In the data rows, the value 500 means zero.
Here are some points, one per row:
[578 340 648 410 575 547 616 999 516 651 485 385 440 450 381 245 480 527 678 604 403 518 536 426 599 839 356 514 12 556 663 551 413 449 697 583 372 583 438 277 537 457 296 619 535 608 594 515 563 572 454 574 559 202 371 443 526 581 516 544 237 698 356 694]
[381 716 264 610 435 398 525 481 423 454 633 605 549 83 221 600 431 597 665 602 714 593 492 497 541 492 492 683 0 477 427 724 685 679 510 518 467 433 539 673 496 755 448 517 477 640 540 534 378 582 458 381 599 633 640 268 581 593 602 436 631 608 545 303]
[568 492 668 511 534 391 581 366 628 645 391 457 611 474 313 481 554 516 725 346 443 463 661 449 443 265 641 385 482 574 467 999 530 367 458 119 622 632 442 309 563 539 477 537 539 383 411 377 706 748 538 760 535 653 379 428 259 503 443 436 330 276 476 366]
[407 371 452 556 22 504 677 518 612 475 428 575 563 644 357 551 670 769 497 999 69 562 592 441 453 550 566 608 490 400 637 419 525 378 424 507 461 509 467 438 588 436 615 511 485 537 198 539 468 437 503 506 507 744 606 515 395 484 406 660 273 510 556 471]
[374 502 447 504 621 637 581 222 701 414 600 464 473 484 731 495 435 709 614 567 341 453 608 485 689 741 427 462 394 459 821 563 378 628 467 453 751 775 481 558 533 229 568 487 201 270 516 309 722 380 455 394 456 422 394 560 574 635 393 9 714 610 785 472]
[394 517 638 614 509 431 499 441 624 371 480 499 554 567 651 653 410 550 447 435 468 530 352 362 467 677 788 537 446 618 452 233 371 440 316 576 559 681 588 274 564 380 636 485 303 512 836 668 431 999 436 765 589 644 288 204 529 548 417 611 639 664 589 584]
[620 514 453 419 433 682 499 558 487 215 375 452 298 267 522 460 500 463 401 428 588 837 639 336 224 515 405 464 573 466 639 370 328 531 558 441 734 730 720 583 425 270 583 467 808 301 502 433 253 442 352 454 616 534 662 407 735 637 574 571 319 279 299 336]
[619 598 464 573 802 588 518 615 589 284 460 387 569 265 379 374 409 645 651 494 584 542 456 322 499 496 535 566 804 575 420 365 729 513 458 647 504 530 113 592 999 486 661 679 592 453 715 649 414 404 433 435 490 686 554 861 329 522 326 513 331 463 439 591]
[611 474 521 410 508 268 479 291 632 600 566 446 400 730 366 595 352 602 531 701 773 492 655 501 496 741 410 408 538 558 396 202 690 632 337 502 462 534 506 645 518 432 170 660 461 649 612 228 468 593 439 668 403 241 595 419 395 580 543 595 508 51 616 628]
[663 532 573 437 444 613 543 533 289 545 495 512 664 556 724 514 585 443 614 651 537 279 309 608 551 355 434 342 420 408 438 546 427 999 406 490 688 599 487 396 629 728 531 397 428 281 463 427 236 442 475 469 392 447 489 414 386 445 440 694 458 551 365 630]
[545 211 365 669 745 607 468 615 519 695 604 651 662 591 498 538 486 353 465 549 547 467 486 581 348 291 686 851 537 560 747 480 353 506 363 12 517 602 296 775 360 555 352 432 691 630 482 672 312 543 359 381 433 526 381 551 662 590 475 398 444 396 694 753]
[409 526 409 507 511 844 558 693 403 533 443 555 760 562 764 435 308 540 287 525 453 717 410 612 657 792 358 541 740 530 318 760 551 321 613 488 503 581 680 544 695 767 429 299 457 767 664 367 606 449 401 464 273 832 449 461 636 595 753 529 468 364 398 441]
[631 604 962 551 540 508 532 456 620 756 427 528 441 672 551 486 511 542 567 631 506 598 517 362 535 478 535 783 546 497 351 615 433 447 651 579 544 657 547 533 507 413 563 309 736 557 715 616 412 541 741 0 583 209 639 394 229 360 519 554 749 519 608 293]
[429 703 379 487 578 462 478 548 472 619 405 613 436 585 492 665 999 606 395 198 367 633 626 712 532 565 350 619 379 471 517 479 381 628 380 699 428 608 421 435 477 376 288 475 566 616 720 482 528 485 621 586 477 656 320 684 465 380 460 555 458 337 633 344]
[517 473 434 435 506 142 531 411 463 706 197 509 631 587 677 378 518 736 726 388 704 510 684 429 336 539 535 787 521 413 457 298 249 521 497 493 498 135 524 523 586 557 665 297 350 400 411 236 768 543 597 321 612 640 480 494 583 493 673 528 505 614 444 797]
[539 388 825 568 476 646 0 518 600 539 286 635 401 324 165 486 593 540 540 493 597 355 532 671 419 778 471 515 641 372 728 380 574 510 312 341 410 505 776 387 450 705 638 539 324 416 469 625 498 391 656 586 302 523 512 539 297 551 782 532 637 706 584 458]
[425 571 458 572 502 380 554 428 194 524 305 460 236 891 333 464 338 549 379 420 405 553 201 598 549 101 395 501 491 433 718 460 489 319 404 479 565 554 678 552 672 696 379 837 490 391 701 389 416 290 333 461 727 605 502 436 312 583 588 319 542 670 305 580]
[532 482 514 670 590 552 669 311 585 225 532 536 562 407 395 502 502 523 496 448 403 444 432 491 407 659 396 534 527 432 590 556 439 530 573 497 132 599 571 558 417 459 397 556 535 470 531 558 658 454 342 493 462 529 415 411 588 0 586 555 533 470 355 653]
[673 486 692 670 533 482 442 690 100 304 527 508 628 610 546 538 411 539 381 463 464 389 999 850 564 526 571 450 515 410 433 474 749 431 539 649 577 609 430 745 378 415 682 462 436 480 528 662 534 537 591 649 706 511 573 438 517 483 452 233 525 438 178 602]
[453 12 143 503 649 368 560 571 488 659 566 426 162 413 545 468 524 489 361 488 357 675 679 475 403 508 459 407 636 588 546 543 682 617 497 596 433 457 417 101 470 728 798 544 644 509 591 403 432 602 461 416 357 458 527 372 469 361 291 453 962 520 537 485]
[653 611 550 459 427 258 149 511 399 514 538 536 563 443 466 620 254 568 73 501 421 418 635 492 560 377 373 309 415 461 347 546 504 588 603 302 292 310 467 298 590 266 593 446 572 569 648 365 331 553 192 212 524 464 343 656 529 447 479 391 235 700 687 375]
[628 443 403 452 438 475 410 671 643 443 500 643 546 613 549 697 325 500 532 466 963 383 506 490 560 283 653 435 494 372 652 527 693 442 562 780 531 583 664 396 356 369 352 590 482 488 364 480 666 367 431 188 416 697 107 467 496 569 185 807 563 586 436 392]
[393 641 480 616 270 481 239 423 594 305 596 363 533 540 539 470 285 402 862 589 318 656 491 706 600 421 466 726 667 457 518 609 355 676 498 644 571 255 517 290 181 491 619 575 682 583 726 624 828 581 277 595 464 300 444 610 476 638 471 634 642 330 507 580]
[300 683 630 596 645 454 453 630 511 623 877 543 582 429 448 87 637 648 551 523 492 555 450 567 500 434 582 498 825 467 393 413 693 440 427 521 684 574 613 351 352 439 326 517 687 473 248 243 459 382 538 699 717 554 606 383 775 384 522 538 477 652 787 633]
[473 242 529 363 490 556 756 281 493 653 596 619 356 372 663 300 609 458 463 550 588 413 604 643 494 424 651 475 679 700 341 480 476 653 677 507 529 331 504 483 165 429 332 803 184 467 728 642 576 568 456 422 572 634 694 592 413 553 650 556 290 794 487 193]
[606 228 330 650 95 635 365 601 495 587 352 274 474 447 555 740 680 273 455 487 615 553 418 398 506 361 519 742 491 733 201 621 691 422 447 573 479 699 561 638 549 470 514 331 317 375 444 462 547 251 324 669 786 327 605 526 583 459 452 415 474 587 786 692]
[454 593 365 545 507 584 460 291 627 787 393 392 283 575 414 331 481 329 633 678 454 507 430 549 456 707 997 19 455 538 256 548 433 542 405 633 370 525 487 627 428 464 546 373 773 539 353 677 438 299 483 417 657 709 122 586 671 565 628 292 492 472 431 609]
[593 577 603 641 562 677 673 453 609 587 481 647 539 480 291 717 562 708 526 504 401 544 578 303 379 123 540 203 627 311 522 396 410 429 703 611 293 444 418 482 458 678 293 138 367 422 689 515 543 487 387 691 326 307 665 602 752 729 400 463 635 607 228 510]
[380 477 729 319 592 444 312 455 564 574 525 875 515 405 610 512 371 543 564 265 330 794 290 667 395 405 288 466 511 831 395 271 488 540 649 450 361 698 230 507 607 537 595 500 369 519 95 718 686 270 366 451 563 513 572 305 540 613 348 489 380 304 346 460]
[760 397 431 720 338 539 519 578 493 617 760 467 492 545 380 565 448 196 751 309 505 517 408 749 541 584 626 406 503 516 463 361 196 249 266 551 696 350 545 538 796 642 462 401 401 528 418 271 426 530 508 395 460 372 598 559 635 328 338 406 286 496 596 142]
[672 373 469 347 676 670 471 277 428 510 694 557 360 880 351 501 425 381 543 338 472 761 429 448 528 620 282 592 419 191 321 687 568 561 581 448 448 496 657 491 577 235 531 589 437 611 251 622 438 836 616 704 595 563 575 839 484 542 447 626 623 653 491 626]
[547 692 553 0 568 497 570 595 396 393 526 493 574 510 400 666 307 455 478 496 316 410 447 493 0 600 555 666 473 460 410 672 556 267 469 724 583 362 454 491 197 648 420 529 292 283 518 503 265 381 502 449 322 474 442 495 483 446 398 376 498 521 689 595]
[291 412 495 489 999 377 451 541 526 40 438 551 515 693 660 778 613 306 561 866 675 616 464 497 469 395 518 416 391 616 430 501 485 471 462 484 624 268 493 441 505 430 481 377 616 646 463 433 587 379 642 637 356 410 601 441 285 470 741 347 376 725 471 313]
[341 541 448 330 364 565 360 491 591 323 588 510 376 587 461 530 432 331 344 438 524 279 527 500 658 352 822 696 312 542 328 308 394 527 711 401 331 648 537 455 624 692 573 769 615 392 482 132 590 714 745 354 333 477 694 587 680 430 482 434 450 454 358 550]
[548 629 283 430 587 694 364 362 744 694 670 97 999 733 540 542 727 589 342 405 494 368 562 407 286 602 386 443 654 675 756 503 435 535 678 573 481 425 518 505 492 561 680 762 549 713 372 530 475 515 543 547 696 297 445 384 520 550 614 480 462 498 397 340]
[619 560 526 477 324 441 674 558 809 345 421 369 477 540 638 385 501 451 387 425 514 419 472 595 501 228 40 351 374 510 371 378 736 370 110 532 625 495 388 560 513 626 390 516 685 349 399 854 580 764 601 369 351 488 509 570 807 538 682 442 470 724 524 519]
[415 613 630 207 516 498 835 756 708 641 266 333 388 203 640 696 441 490 505 433 570 509 575 610 973 431 533 478 616 233 543 352 415 527 461 318 427 397 520 691 333 596 741 615 492 731 315 459 403 561 280 715 525 491 569 543 326 406 586 418 566 489 649 464]
[542 353 389 312 316 566 459 505 467 623 496 786 634 500 344 380 521 560 423 422 587 423 400 363 954 478 563 547 538 933 642 701 351 452 250 624 573 157 599 678 545 126 579 491 701 391 504 602 319 396 589 685 268 488 671 311 571 425 414 387 565 423 378 565]
[795 496 385 557 546 519 637 335 359 340 407 463 624 476 320 254 488 563 181 358 473 506 141 502 627 646 573 582 335 544 510 232 580 460 703 478 592 539 371 445 168 648 519 78 716 420 405 449 698 466 499 660 481 518 525 543 171 664 403 437 379 459 542 381]
[602 727 497 553 548 309 502 488 394 753 544 580 421 402 861 702 376 181 433 629 462 463 339 397 471 708 576 521 593 314 958 625 675 519 420 591 312 398 405 348 621 495 386 505 549 265 516 626 706 584 656 604 738 514 806 514 552 529 638 563 512 398 535 454]
[565 575 458 654 763 442 465 449 414 336 456 513 310 444 595 412 635 464 348 437 311 286 531 461 638 519 475 404 443 305 243 686 385 308 550 531 399 384 397 850 533 591 629 730 474 344 510 517 520 282 410 478 411 376 482 157 578 793 418 999 443 412 688 560]
[356 486 610 455 390 460 515 604 136 387 551 457 582 571 587 419 560 557 781 480 523 421 378 213 399 538 454 163 399 769 544 535 392 425 208 396 153 662 380 646 202 429 625 519 477 656 530 293 601 542 516 415 537 546 616 858 430 520 568 731 808 502 531 378]
[513 507 453 742 437 443 575 678 520 414 595 498 286 422 512 506 228 588 423 482 398 553 423 260 560 364 249 595 690 589 456 454 468 632 629 394 447 372 560 658 363 595 477 451 322 467 517 529 365 403 999 663 565 540 23 508 608 536 488 442 341 235 452 318]
[221 643 475 626 301 633 569 556 313 444 391 500 451 522 514 157 563 533 374 415 770 691 481 590 117 320 699 312 434 476 742 571 477 518 751 611 519 384 529 626 762 385 555 495 384 612 364 609 521 677 541 644 309 275 442 494 320 391 556 507 527 335 832 561]
[265 273 452 500 458 311 524 468 453 454 531 581 389 238 358 671 524 528 508 352 251 0 443 442 375 599 364 467 671 412 484 532 398 434 694 599 902 645 583 491 688 354 394 364 532 806 420 580 602 604 476 385 612 454 529 627 418 580 760 617 589 364 380 620]
[387 693 372 469 349 354 424 485 605 294 353 429 574 623 664 234 529 351 550 397 638 390 618 383 593 605 579 545 401 390 399 438 667 443 613 79 574 372 471 206 509 523 233 473 266 629 606 694 178 98 469 471 504 488 647 599 570 457 292 452 720 461 313 435]
[210 524 643 526 433 567 563 95 264 607 748 222 612 143 524 702 643 309 492 582 712 613 492 570 654 470 327 487 429 357 507 318 602 237 513 477 473 414 513 410 478 400 479 454 503 353 418 381 350 552 561 286 335 528 393 446 361 576 302 473 435 576 221 756]
There is one direction along which these points spread out most. How far along it is each point below, from 0 to 99? 50 is the average, and the first point above lies past it. One standard deviation of the points above along it is 16.
[593 577 603 641 562 677 673 453 609 587 481 647 539 480 291 717 562 708 526 504 401 544 578 303 379 123 540 203 627 311 522 396 410 429 703 611 293 444 418 482 458 678 293 138 367 422 689 515 543 487 387 691 326 307 665 602 752 729 400 463 635 607 228 510] -> 37
[606 228 330 650 95 635 365 601 495 587 352 274 474 447 555 740 680 273 455 487 615 553 418 398 506 361 519 742 491 733 201 621 691 422 447 573 479 699 561 638 549 470 514 331 317 375 444 462 547 251 324 669 786 327 605 526 583 459 452 415 474 587 786 692] -> 33
[210 524 643 526 433 567 563 95 264 607 748 222 612 143 524 702 643 309 492 582 712 613 492 570 654 470 327 487 429 357 507 318 602 237 513 477 473 414 513 410 478 400 479 454 503 353 418 381 350 552 561 286 335 528 393 446 361 576 302 473 435 576 221 756] -> 43
[611 474 521 410 508 268 479 291 632 600 566 446 400 730 366 595 352 602 531 701 773 492 655 501 496 741 410 408 538 558 396 202 690 632 337 502 462 534 506 645 518 432 170 660 461 649 612 228 468 593 439 668 403 241 595 419 395 580 543 595 508 51 616 628] -> 69
[265 273 452 500 458 311 524 468 453 454 531 581 389 238 358 671 524 528 508 352 251 0 443 442 375 599 364 467 671 412 484 532 398 434 694 599 902 645 583 491 688 354 394 364 532 806 420 580 602 604 476 385 612 454 529 627 418 580 760 617 589 364 380 620] -> 64
[619 560 526 477 324 441 674 558 809 345 421 369 477 540 638 385 501 451 387 425 514 419 472 595 501 228 40 351 374 510 371 378 736 370 110 532 625 495 388 560 513 626 390 516 685 349 399 854 580 764 601 369 351 488 509 570 807 538 682 442 470 724 524 519] -> 30
[547 692 553 0 568 497 570 595 396 393 526 493 574 510 400 666 307 455 478 496 316 410 447 493 0 600 555 666 473 460 410 672 556 267 469 724 583 362 454 491 197 648 420 529 292 283 518 503 265 381 502 449 322 474 442 495 483 446 398 376 498 521 689 595] -> 43
[663 532 573 437 444 613 543 533 289 545 495 512 664 556 724 514 585 443 614 651 537 279 309 608 551 355 434 342 420 408 438 546 427 999 406 490 688 599 487 396 629 728 531 397 428 281 463 427 236 442 475 469 392 447 489 414 386 445 440 694 458 551 365 630] -> 39
[454 593 365 545 507 584 460 291 627 787 393 392 283 575 414 331 481 329 633 678 454 507 430 549 456 707 997 19 455 538 256 548 433 542 405 633 370 525 487 627 428 464 546 373 773 539 353 677 438 299 483 417 657 709 122 586 671 565 628 292 492 472 431 609] -> 48
[513 507 453 742 437 443 575 678 520 414 595 498 286 422 512 506 228 588 423 482 398 553 423 260 560 364 249 595 690 589 456 454 468 632 629 394 447 372 560 658 363 595 477 451 322 467 517 529 365 403 999 663 565 540 23 508 608 536 488 442 341 235 452 318] -> 27
[619 598 464 573 802 588 518 615 589 284 460 387 569 265 379 374 409 645 651 494 584 542 456 322 499 496 535 566 804 575 420 365 729 513 458 647 504 530 113 592 999 486 661 679 592 453 715 649 414 404 433 435 490 686 554 861 329 522 326 513 331 463 439 591] -> 29
[628 443 403 452 438 475 410 671 643 443 500 643 546 613 549 697 325 500 532 466 963 383 506 490 560 283 653 435 494 372 652 527 693 442 562 780 531 583 664 396 356 369 352 590 482 488 364 480 666 367 431 188 416 697 107 467 496 569 185 807 563 586 436 392] -> 41
[532 482 514 670 590 552 669 311 585 225 532 536 562 407 395 502 502 523 496 448 403 444 432 491 407 659 396 534 527 432 590 556 439 530 573 497 132 599 571 558 417 459 397 556 535 470 531 558 658 454 342 493 462 529 415 411 588 0 586 555 533 470 355 653] -> 55
[356 486 610 455 390 460 515 604 136 387 551 457 582 571 587 419 560 557 781 480 523 421 378 213 399 538 454 163 399 769 544 535 392 425 208 396 153 662 380 646 202 429 625 519 477 656 530 293 601 542 516 415 537 546 616 858 430 520 568 731 808 502 531 378] -> 72
[380 477 729 319 592 444 312 455 564 574 525 875 515 405 610 512 371 543 564 265 330 794 290 667 395 405 288 466 511 831 395 271 488 540 649 450 361 698 230 507 607 537 595 500 369 519 95 718 686 270 366 451 563 513 572 305 540 613 348 489 380 304 346 460] -> 29
[565 575 458 654 763 442 465 449 414 336 456 513 310 444 595 412 635 464 348 437 311 286 531 461 638 519 475 404 443 305 243 686 385 308 550 531 399 384 397 850 533 591 629 730 474 344 510 517 520 282 410 478 411 376 482 157 578 793 418 999 443 412 688 560] -> 29
